The rows below come in pairs that one turn or mirror swaps. Which row does each named row swap with?
The rows were stretched afterwards, more along some directions than others.
zas: [ -9  27  23 -13   0   2 -31 -30 -14 -11  14   3 -12 -18   9  21   7  -6
 -12   0  12  27   9 -11  11   8  14]
roni: [ 14   1   4   9   2  -4   7 -34  18 -13  28 -27 -18   3 -15   2  17   3
  10 -15  -9  -8  26   7  23 -14   1]
Goru: [-27  -9  23  19  -3  16  15 -28  -5  13   8   2  -4  -5  17  26 -36   6
 -16  20  13   6  28 -10  -7 -10  -4]
pim: [ 15   7  23  -4  -7  -4  23   8 -34  15  -9  -7  -3  23  10   4  -7  13
  31 -20 -20  -8  27 -19  19 -20  15]
bulig: [-20  -6  49  20 -21  51  33 -16  14  -4 -31  -5 -31 -11  59  10 -45  28
  -3 -19  -3  42 -15   8   0  -6  27]
zubu: [ -8   2  21  -3  33  -3  11 -16 -14 -11  -9 -19 -17  -5  -4   3 -48   8
  18  -9 -14   0  46 -10  40 -47   7]
ruvi: [  2  13  -3  -4  -5  26  13   1   3  -8  -4  -3 -16  15  15   9 -31  23
 -12  15 -10  -5  43   6   5 -22  -4]
subo: [-12 -10  24  -2 -22  18   7  -2   8 -19   0 -10 -10  -3 -13  26  -8  -3
  20   5  17  59 -21 -32 -18  -9  23]
miga: [ -1  -8   2  -7  -2 -18  15  -8  -8   1  -4  14  -5   4 -35   1   6  -5
  -4  10   8  -9  11 -19 -18  -1  -8]
zefa: [  7  -5 -21   0   6   7  14 -11  17  13  15 -22  -6   9   9  -5  28  -5
   8 -22 -13   5  12 -13  20 -17  -7]
molel: [  6  -1  13  -1 -35  11   0   4 -14   4 -15  28  -3  14  11  -2   9   6
  -5   7  28  -7  -2  -2 -22  17  21]
Tavu: [-29   2 -10  -6  -6  -1  10   9  -1 -12  -9  26   0  23   7   6  -7   6
  -3   4 -19   0 -21  12 -16   7   2]
Bavu: [-17   9  19 -21  -3   3 -15  -4  18 -25  25 -36   1   4 -26  13  15  -4
  34   2  -7  38  -1  -5  -6  14  10]
dafib: [ -5  14  26  -1  16   8  10  -5  -5  -6   2   2  -8  -9   7  -6  17 -16
 -22  -6   3  19   1  -3  14  -4   6]
zigo: [-46  13  40  -2 -22  23   9  -3  -5 -22 -24   4   0  -1  29   5 -48  26
 -21  18  -8  13   7   9 -10  12  -2]
pupo: [ 11  38  13  -8 -16  -5  -5   2 -32  -3  -9   3   0  25   5   5 -22  12
  34  -1 -10  -3   8  -7   2  -8  31]
navov: [-13 -15  32 -12   5  23  35  21  -9   2 -17   6   1  20  61  -1 -18  23
  -4 -28 -18  -6 -37   6 -26 -10  -4]
Muda: [ 15  11 -14   4  18  -6 -10 -15   6  -7  -3 -30  -7 -19 -25 -23  23 -23
  18  -1  -4   1  42  18  36  -2  -4]
dez: [ -1  -7  10   0   5   0  -7  -9 -16  -7  -3 -24  -7 -14 -11  18   5 -14
  22 -18  18  15  28 -27   6   9  -3]
Vefi: [ 12  -8  -6   6  -9   2  16   5  -6  22   2  14 -20  22  31 -16  -4  13
 -23  14   5 -18  13  11 -10   4   2]
pul: [ 23   2  12  -9   2  10  28 -11 -26  14   1  17  -9  21  31  -9 -31  22
  -5  10 -10 -28  40 -12   0 -12  23]
nom: [  3  18  -9  18  -2  -1  10 -27  -3  -5  26  -6   0 -11   6  23 -29   8
   2  -5   0  -3  27  16  17  -4 -14]
zese: [ -7  20  11  11 -30  17   1  -5 -10 -22 -21   1  -3  -6   6  10  29 -12
  -1 -22  -3  10 -10  -9  -3   8  12]
zegon: [ -4  13  10   8  -9  32  -9   3  29   3   0 -19 -22  -6  -8  22   8   6
   4 -13 -18  19  25  18  13   2   3]
rogi: [  5  20  20   6   0  34 -25 -27  -5 -17   0  -2  -9 -34  -4  27 -12 -10
  -1 -15   6  20   1   5  17  -9   3]
bev: [ 11  23  21   7 -11  25  -1  -8  -5 -14 -15 -20   7  -9 -10  13  10   5
  10  -4  -7  21  37  -1  27 -13  16]
mula: [ -3   7  22 -22 -11  15  35  13 -24   3  -7   0   6  27  25  -2  -2  20
  20  -2 -26   0 -39   3 -43  -8  16]
mibal: [ 10  -8  13  -8   7   3  25   3  22  -5 -15 -36 -19  30  -4 -10  10   7
  -3   7 -16   7  12  -3  -6 -20   2]
vupu: [ -1  -3  15   5  16  20   0 -30   6 -12   4 -36  -7  11  13  15 -16  -2
  15  -9  -8  13  14   3  18 -23   3]
vize: [-37   9  -2  -1   4  10  -6   9  19 -10  -5  -5   5  -5 -39  13   2  -7
   6   5 -19  19  14  -1  -6  17 -11]
kobog: [  7   1  12   3   9  -1  -7 -27   3  -3  31  -7  -1  -4 -26   7  12  -3
 -31  10   2   8  20 -10   8  -1  -4]
Didif: [ 19   5  15  -5   1  23   6  -6  10  -7   1  -2  -6  -1   0 -17  33  20
 -23  12  -5  16  11  14  -7   7  11]
rekav: [-12  11  46  -8 -31  27  14 -22 -17 -38 -19  -4 -23 -24   3  26  10   6
   0 -12   3  51 -13 -14 -10  13  18]
zez: [ 10  33 -23   8 -40   4   3   2  12  -3   1   4 -21  -5  -7  15  16 -19
  16 -17 -26  11  -9  21   9  14   0]
Diz: [ -3 -30  53   2  14  16  26  12 -29   6 -22  -6  11 -18  39  -8 -41  27
   2  -1  13  28  11  -6  15 -24   6]
sebal: [ -4   8  12 -24  14   7  18  -6  -1  -9   3 -24   3  19  -6  -8  -4  26
   8  14 -39   9  17   9  -5 -14 -14]
zake: [  5   4 -15  15  -2  14  15  -4  28  -8  -1 -36   2  21  16  -4   3   3
 -15  -8 -19  -9  33  19  27 -15 -17]
Zano: [ -7   2  21   8  -1  42   7 -16 -13  18 -19  20   0  -7  23  24 -50  22
  -5   7 -10  23  12  -4  18 -27   5]
dig: [ 16   0  14  -3  -4  30  32   6  -6   9   5   8 -15  33  33   1  13  18
   4 -23 -26   4  -3 -10  -2 -21  28]
Ful: [  5   1  21   2  25   5 -10 -20  -2  -7  17  13 -19  -7 -21   8  -3  17
 -16   7  22  15  23  -6   5 -15  26]
gor: [ 31  -3  14  -5  29  19  23 -13 -13   6  -2  -8 -14  -5   7 -17  -2   9
  12 -19 -16  10   9  11  20 -14   4]
nog: [-18   3  40  12  -8  40   7  -1   8 -22 -13   1  -1 -23  -6  30 -33  26
  -5   2  -5  62  -8  -1  -9 -12  16]
devag: [  8  15  -7  -1   2  -1  -5   1  14 -25 -18   4  -9  17 -34 -17  20  -4
 -26   4 -19  -2  12  14  21 -19  -1]
tated: [-18   5  42   6   1  11   1 -24  -3   1   2 -11 -19  21  11  -5 -27  30
   7  24   6   9  12 -12 -12 -21  32]
solu: [-33 -28  27   5   5  29  14  -8   9 -15 -13 -16 -19 -12  20  33 -46   7
  12 -17  -1  29  -1   2  -4   6   1]
nuber: [-16   7  47 -14  -2  10  13 -21 -19  -1  -4 -13  -2  -6  12  21  -4 -12
  25  -1  20  28   2 -28 -17   3  13]
nari: [ -9  17 -22  17 -20  11 -15   3  27 -12  31   5 -10  19 -14   5  16  -4
   2  11   8  17 -29   4 -26  13  18]
ruku: [ 12 -10   9   0  39  32  -4  -5  23 -21 -10 -16 -28 -17  12 -18   0   8
 -11 -17 -13  26  30  14  38  -4  10]
ramis: [ -4 -17  21 -22  11 -11  39  14 -15  22  -8  15  -6  31  45  -9 -29  20
   5   8 -14 -34   7   0 -24 -20   6]
buso: [ -6  -5  11   5 -20  16  38   3  25   4 -12 -29 -21  27  22  -1  -8   9
  15  -5 -15  25  16 -13  -9  -7  17]
damos: [-12  20 -11  10   9 -28 -24 -18   9 -15  33 -36   7  -6 -16   3   3  -7
   7  -9   5  -3   6  12  10   5 -18]
Kedag: [-11 -19   9   3  22  12   4  -2  21  -3  -6  -5  -4  19 -15 -10  -7   8
 -33  30   9   5  36  -9   0  -9   0]
nupop: [-32  -2  29  -4  29 -11  -6 -23 -15 -14   2 -29   2 -20 -14  -6  18  -9
   7  -2  -1  29  11  -4  21  -3  -4]
besuz: [ 11   8  26   2  -9  33   8 -17  -8 -15 -13   8 -17  -3  29  25 -23  32
 -12 -21 -12  15  -6  18  -4   0   3]
teful: [ 19   8  -1  -9 -14  12  14 -11   1   5 -11 -17 -26  30  32  -6   5 -11
  12 -21 -12 -25  16 -12   8 -17   9]
deg: [-21 -11   3  -9  16   5  -9  11 -11  10  -5  18  -7  14  55   7 -44  14
 -17  -8  -8 -18   3   2   2  -6  -2]
lud: [-40   5  23  -3  14  -2  12 -26   8 -11  12 -30   1   5 -22  11  -2 -14
   2   8   9  16  -3 -17 -17  -6   3]
Tir: [  2   7  18   9 -32  12  31 -12  25  -5  -5   5 -20  14  24   5   3   3
  -9  -6  14  28   2  -1   2   7  24]
Nesol: [ 10 -10  31   5  24  18  -7 -35  -1 -12  13 -26  -7  -6  13 -17   5   9
 -24  -2  30  18  18  11  27 -12   1]
Vezuz: [  4  16  11   8   7  26   7   1  12 -26 -16  -5 -10 -29 -15   7   5   3
  -3  -5   3  29   4   8  -4   3  15]
Nit: [ 13  14  11  17 -22  25  13  -7 -25  -3 -17  13 -10   2   8   3 -24  -4
   5   5  -4   1  30  -5  27  -7  12]
Tepi: [-11  -2  13  -4 -18   5 -16  -9  15 -21 -18  16 -17 -10 -29  11   6   0
 -34  33   6  24  17  -8 -10  15  -4]

pim swaps with nom
ruku swaps with Tepi
subo swaps with bulig
Didif swaps with Kedag
dafib swaps with ramis
sebal swaps with vize
navov swaps with nuber
zigo swaps with Bavu
Zano swaps with zefa
rogi swaps with teful

